In the data rows, 128 means zero.
Every row has a hidden score. How much higher is the second row's score than the first row's in each pair? 6 means about the same, 12 much higher and 0 much lower.
np.array([180., 113., 52., 71., 160., 127., 69., 133.])
np.array([201., 147., 99., 57., 156., 137., 71., 104.]) ~ 9
np.array([181., 167., 99., 80., 146., 149., 82., 90.])
np.array([169., 160., 106., 104., 133., 132., 101., 71.]) ~ 0
np.array([152., 146., 53., 117., 118., 144., 105., 83.])
np.array([164., 187., 115., 110., 131., 136., 118., 102.]) ~ 12
np.array([144., 175., 80., 121., 105., 143., 114., 73.])
np.array([153., 203., 87., 129., 94., 111., 117., 104.]) ~ 4
np.array([152., 182., 69., 118., 101., 128., 116., 102.])
np.array([154., 164., 65., 117., 119., 119., 97., 85.]) ~ 9
np.array([140., 203., 107., 120., 94., 113., 110., 77.])
np.array([149., 164., 93., 134., 115., 114., 107., 115.]) ~ 12
np.array([159., 150., 104., 125., 89., 112., 111., 65.])
np.array([148., 173., 98., 124., 106., 115., 108., 74.]) ~ 9
np.array([138., 212., 134., 127., 113., 121., 114., 104.])
np.array([143., 178., 115., 130., 95., 113., 126., 72.]) ~ 0
np.array([142., 156., 120., 138., 122., 124., 122., 84.])
np.array([131., 176., 90., 149., 106., 140., 129., 96.]) ~ 0
np.array([137., 146., 90., 123., 111., 130., 128., 122.])
np.array([137., 153., 117., 129., 114., 114., 120., 91.]) ~ 6
np.array([144., 157., 125., 130., 109., 117., 121., 128.])
np.array([135., 137., 115., 123., 96., 106., 108., 120.]) ~ 3
np.array([156., 136., 115., 120., 131., 119., 110., 114.])
np.array([142., 120., 125., 118., 135., 107., 107., 120.]) ~ 8
np.array([159., 126., 108., 127., 115., 91., 110., 129.])
np.array([148., 121., 106., 113., 130., 132., 110., 122.]) ~ 11
np.array([155., 128., 121., 111., 132., 107., 116., 126.])
np.array([132., 116., 123., 117., 113., 125., 112., 131.]) ~ 2
np.array([131., 127., 120., 112., 120., 130., 110., 121.])
np.array([135., 121., 121., 128., 132., 114., 118., 123.]) ~ 7
np.array([134., 126., 140., 131., 130., 130., 124., 129.])
np.array([128., 126., 132., 138., 124., 120., 127., 125.]) ~ 3
np.array([128., 119., 105., 139., 95., 117., 136., 126.])
np.array([126., 132., 124., 146., 118., 129., 137., 125.]) ~ 12
np.array([129., 119., 128., 124., 128., 118., 131., 128.])
np.array([128., 128., 119., 126., 125., 128., 128., 134.]) ~ 5
np.array([128., 117., 130., 131., 115., 122., 129., 137.])
np.array([123., 132., 124., 121., 132., 123., 133., 135.]) ~ 9
np.array([122., 133., 146., 139., 126., 109., 136., 127.])
np.array([118., 153., 133., 142., 120., 126., 138., 126.]) ~ 3
np.array([114., 159., 129., 157., 118., 128., 148., 128.])
np.array([113., 148., 132., 150., 98., 127., 144., 131.]) ~ 3
np.array([115., 145., 128., 137., 92., 128., 135., 122.])
np.array([103., 120., 131., 143., 104., 132., 136., 127.]) ~ 9
np.array([115., 118., 122., 138., 132., 122., 127., 137.])
np.array([120., 123., 133., 127., 135., 118., 131., 135.]) ~ 8
np.array([124., 124., 129., 130., 138., 123., 133., 141.])
np.array([115., 118., 139., 128., 124., 119., 134., 145.]) ~ 4
np.array([125., 102., 143., 134., 133., 134., 137., 139.])
np.array([126., 126., 138., 127., 140., 115., 129., 142.]) ~ 7
np.array([129., 108., 128., 121., 120., 114., 121., 143.])
np.array([131., 135., 135., 120., 129., 120., 126., 139.]) ~ 8
np.array([131., 119., 139., 122., 136., 123., 125., 141.])
np.array([134., 104., 125., 117., 134., 106., 128., 126.]) ~ 4
np.array([128., 120., 142., 118., 137., 128., 127., 121.])
np.array([128., 121., 147., 121., 126., 127., 127., 155.]) ~ 6
np.array([126., 131., 136., 124., 128., 133., 131., 153.])
np.array([130., 123., 142., 126., 124., 127., 131., 130.]) ~ 4
np.array([123., 107., 133., 127., 136., 120., 133., 131.])
np.array([123., 135., 147., 138., 133., 126., 141., 149.]) ~ 6
np.array([118., 120., 153., 142., 133., 157., 134., 136.])
np.array([112., 143., 149., 137., 117., 152., 152., 127.]) ~ 1
np.array([109., 141., 135., 152., 130., 160., 154., 121.])
np.array([108., 153., 146., 156., 109., 165., 144., 109.]) ~ 2
np.array([105., 159., 130., 148., 128., 159., 150., 121.])
np.array([112., 144., 139., 170., 130., 157., 162., 127.]) ~ 6
np.array([115., 144., 120., 152., 129., 142., 144., 130.])
np.array([100., 124., 126., 151., 107., 130., 147., 125.]) ~ 1
np.array([111., 142., 139., 163., 115., 142., 160., 131.])
np.array([93., 125., 149., 140., 116., 136., 140., 131.]) ~ 10
np.array([114., 133., 127., 129., 111., 142., 141., 134.])
np.array([115., 132., 125., 145., 123., 124., 156., 137.]) ~ 6
np.array([102., 127., 127., 142., 121., 143., 138., 145.])
np.array([106., 132., 139., 137., 137., 146., 142., 130.]) ~ 10
np.array([115., 131., 137., 139., 136., 161., 128., 140.])
np.array([118., 120., 125., 143., 124., 141., 144., 119.]) ~ 0
np.array([121., 113., 131., 136., 144., 127., 135., 117.])
np.array([111., 110., 145., 131., 121., 142., 135., 137.]) ~ 5
np.array([116., 110., 150., 137., 177., 148., 135., 137.])
np.array([113., 122., 131., 139., 171., 181., 138., 140.]) ~ 3
np.array([129., 118., 156., 141., 135., 182., 135., 133.])
np.array([110., 125., 142., 149., 145., 140., 136., 125.]) ~ 4
np.array([122., 136., 136., 149., 137., 159., 143., 131.])
np.array([107., 146., 138., 125., 134., 153., 150., 129.]) ~ 7
np.array([103., 133., 131., 141., 124., 166., 159., 130.])
np.array([113., 128., 149., 156., 124., 149., 149., 128.]) ~ 6
np.array([109., 126., 137., 176., 113., 123., 161., 126.])
np.array([90., 143., 132., 158., 108., 189., 160., 126.]) ~ 7
np.array([105., 135., 136., 173., 113., 149., 150., 125.])
np.array([116., 118., 128., 144., 120., 155., 160., 123.]) ~ 10
np.array([100., 114., 135., 154., 127., 153., 157., 152.])
np.array([102., 123., 122., 139., 130., 142., 137., 140.]) ~ 6
np.array([116., 95., 155., 141., 148., 129., 139., 148.])
np.array([106., 91., 153., 140., 135., 133., 142., 162.]) ~ 4
np.array([116., 83., 179., 138., 145., 127., 141., 149.])
np.array([117., 75., 157., 133., 123., 124., 139., 145.]) ~ 0
np.array([115., 82., 160., 129., 145., 120., 130., 166.])
np.array([127., 94., 145., 127., 149., 134., 135., 153.]) ~ 5
np.array([118., 68., 149., 125., 161., 122., 135., 144.])
np.array([186., 175., 90., 75., 127., 31., 50., 108.]) ~ 0
np.array([196., 155., 88., 77., 103., 86., 60., 104.])
np.array([175., 150., 102., 74., 128., 91., 77., 122.]) ~ 12
np.array([200., 136., 90., 89., 115., 77., 72., 133.])
np.array([211., 139., 110., 58., 129., 55., 60., 103.]) ~ 12
np.array([173., 104., 89., 42., 124., 38., 85., 125.])
np.array([180., 113., 115., 86., 130., 50., 72., 130.]) ~ 6
np.array([185., 133., 118., 55., 132., 84., 59., 121.])
np.array([186., 101., 124., 64., 142., 17., 65., 132.]) ~ 7
np.array([177., 101., 126., 53., 157., 77., 70., 121.])
np.array([164., 84., 123., 63., 140., 102., 54., 136.]) ~ 4
np.array([185., 125., 138., 75., 155., 36., 70., 131.])
np.array([168., 93., 122., 77., 138., 89., 79., 143.]) ~ 3
np.array([167., 93., 121., 62., 167., 60., 61., 137.])
np.array([180., 81., 113., 82., 157., 107., 69., 133.]) ~ 2
np.array([158., 81., 111., 76., 148., 83., 77., 131.])
np.array([169., 77., 118., 71., 167., 93., 82., 130.]) ~ 11
np.array([186., 109., 125., 79., 139., 93., 89., 112.])
np.array([179., 127., 122., 72., 137., 142., 94., 120.]) ~ 7
np.array([155., 113., 127., 101., 137., 101., 116., 111.])
np.array([163., 113., 125., 95., 146., 111., 80., 121.]) ~ 11
np.array([151., 128., 124., 98., 121., 101., 95., 121.])
np.array([152., 133., 105., 88., 129., 98., 93., 130.]) ~ 7
np.array([158., 102., 125., 128., 148., 102., 110., 126.])
np.array([158., 91., 120., 101., 159., 108., 101., 133.]) ~ 12
np.array([139., 98., 123., 118., 145., 128., 115., 121.])
np.array([136., 77., 124., 105., 155., 119., 117., 124.]) ~ 10
np.array([140., 77., 133., 120., 131., 97., 121., 129.])
np.array([144., 88., 137., 108., 135., 99., 122., 135.]) ~ 9
np.array([142., 88., 135., 115., 139., 100., 110., 154.])
np.array([140., 117., 132., 111., 153., 100., 115., 139.]) ~ 7
np.array([146., 84., 144., 117., 143., 117., 114., 138.])
np.array([129., 89., 140., 103., 160., 104., 117., 131.]) ~ 9
np.array([133., 98., 126., 99., 143., 117., 109., 155.])
np.array([133., 135., 129., 109., 140., 111., 122., 167.]) ~ 4
np.array([136., 111., 140., 115., 155., 105., 116., 133.])
np.array([129., 111., 141., 119., 134., 132., 123., 138.]) ~ 2
np.array([129., 127., 132., 115., 144., 130., 129., 123.])
np.array([117., 117., 130., 127., 135., 131., 137., 129.]) ~ 3
np.array([127., 117., 123., 146., 129., 135., 139., 132.])
np.array([113., 129., 107., 139., 132., 140., 151., 132.]) ~ 5
np.array([116., 140., 102., 157., 110., 150., 138., 117.])
np.array([128., 127., 111., 142., 111., 135., 146., 123.]) ~ 9
np.array([119., 123., 105., 131., 123., 166., 136., 127.])
np.array([122., 128., 133., 125., 112., 140., 138., 123.]) ~ 6
np.array([124., 133., 126., 126., 129., 127., 126., 145.])
np.array([125., 128., 129., 126., 123., 130., 126., 134.]) ~ 4
np.array([124., 123., 130., 115., 129., 114., 124., 135.])
np.array([126., 123., 140., 125., 131., 109., 127., 145.]) ~ 7
np.array([132., 132., 151., 121., 131., 102., 122., 130.])
np.array([124., 100., 132., 116., 134., 120., 118., 128.]) ~ 6
np.array([131., 120., 159., 126., 129., 114., 123., 127.])
np.array([128., 124., 149., 127., 124., 116., 126., 129.]) ~ 4
np.array([123., 108., 156., 129., 126., 96., 128., 138.])
np.array([119., 109., 143., 132., 125., 109., 133., 135.]) ~ 4
np.array([98., 131., 137., 143., 124., 143., 136., 125.])
np.array([112., 126., 154., 146., 132., 124., 151., 142.]) ~ 10
np.array([124., 115., 142., 159., 127., 129., 145., 131.])
np.array([115., 97., 120., 157., 125., 127., 154., 151.]) ~ 5
np.array([108., 78., 146., 143., 156., 136., 141., 140.])
np.array([117., 115., 133., 139., 136., 128., 145., 152.]) ~ 1
np.array([119., 105., 127., 128., 129., 137., 140., 132.])
np.array([118., 81., 126., 128., 133., 136., 143., 136.]) ~ 7
np.array([117., 116., 120., 128., 152., 135., 122., 152.])
np.array([126., 90., 128., 123., 140., 129., 135., 143.]) ~ 4
np.array([130., 75., 135., 130., 153., 148., 132., 142.])
np.array([129., 121., 134., 124., 126., 133., 129., 127.]) ~ 0
np.array([123., 117., 122., 134., 146., 144., 138., 142.])
np.array([122., 133., 144., 140., 139., 157., 143., 141.]) ~ 6
np.array([117., 128., 124., 142., 121., 145., 140., 126.])
np.array([117., 129., 136., 149., 125., 140., 149., 130.]) ~ 7
np.array([101., 131., 155., 144., 131., 132., 156., 130.])
np.array([104., 127., 135., 141., 127., 156., 164., 132.]) ~ 4
np.array([117., 123., 167., 169., 133., 133., 145., 128.])
np.array([92., 130., 135., 147., 134., 159., 142., 151.]) ~ 7
np.array([97., 124., 121., 149., 137., 131., 156., 134.])
np.array([103., 116., 143., 150., 123., 139., 142., 161.]) ~ 8
np.array([101., 93., 153., 122., 149., 139., 152., 154.])
np.array([96., 79., 146., 138., 145., 125., 145., 131.]) ~ 1
np.array([99., 54., 144., 136., 129., 120., 145., 166.])
np.array([113., 98., 149., 131., 144., 131., 142., 133.]) ~ 7
np.array([101., 100., 154., 130., 161., 131., 144., 157.])
np.array([109., 68., 159., 135., 165., 138., 143., 161.]) ~ 8
np.array([123., 85., 121., 144., 126., 131., 139., 145.])
np.array([119., 93., 168., 142., 137., 148., 146., 158.]) ~ 12
np.array([115., 120., 157., 139., 153., 135., 154., 146.])
np.array([105., 112., 140., 143., 123., 179., 158., 133.]) ~ 0
np.array([106., 120., 134., 137., 143., 125., 160., 126.])
np.array([110., 133., 146., 144., 129., 164., 157., 141.]) ~ 5
np.array([100., 120., 133., 149., 143., 154., 147., 134.])
np.array([102., 133., 126., 151., 135., 163., 149., 131.]) ~ 3
np.array([110., 129., 128., 152., 121., 166., 156., 114.])
np.array([106., 135., 136., 148., 131., 154., 146., 135.]) ~ 11
np.array([110., 143., 141., 157., 122., 160., 138., 135.])
np.array([105., 129., 143., 157., 122., 141., 152., 130.]) ~ 5
np.array([96., 122., 146., 142., 125., 121., 144., 152.])
np.array([112., 127., 148., 152., 121., 124., 128., 153.]) ~ 5
np.array([110., 113., 161., 137., 124., 129., 129., 136.])
np.array([105., 104., 149., 136., 121., 123., 135., 146.]) ~ 5
np.array([159., 173., 123., 96., 81., 102., 76., 120.])
np.array([173., 198., 110., 104., 118., 79., 90., 103.]) ~ 9
np.array([162., 218., 119., 123., 90., 108., 93., 104.])
np.array([159., 171., 108., 98., 75., 121., 102., 68.]) ~ 3
np.array([157., 172., 111., 123., 78., 120., 102., 36.])
np.array([160., 187., 92., 117., 82., 129., 107., 85.]) ~ 9
np.array([163., 161., 93., 111., 136., 124., 112., 90.])
np.array([167., 159., 76., 125., 130., 118., 107., 121.]) ~ 4
np.array([146., 152., 109., 104., 125., 114., 117., 94.])
np.array([164., 156., 105., 119., 111., 125., 98., 109.]) ~ 4
np.array([175., 143., 116., 107., 126., 125., 105., 137.])
np.array([159., 130., 80., 85., 121., 107., 99., 107.]) ~ 1
np.array([165., 163., 113., 104., 106., 106., 98., 97.])
np.array([147., 156., 104., 65., 123., 102., 93., 103.]) ~ 12
np.array([170., 149., 107., 100., 145., 124., 92., 132.])
np.array([168., 140., 128., 91., 132., 112., 99., 114.]) ~ 4
np.array([157., 137., 98., 72., 128., 114., 80., 119.])
np.array([153., 136., 123., 110., 122., 95., 111., 114.]) ~ 1
np.array([155., 137., 121., 107., 140., 129., 99., 118.])
np.array([153., 131., 89., 115., 127., 115., 110., 102.]) ~ 0
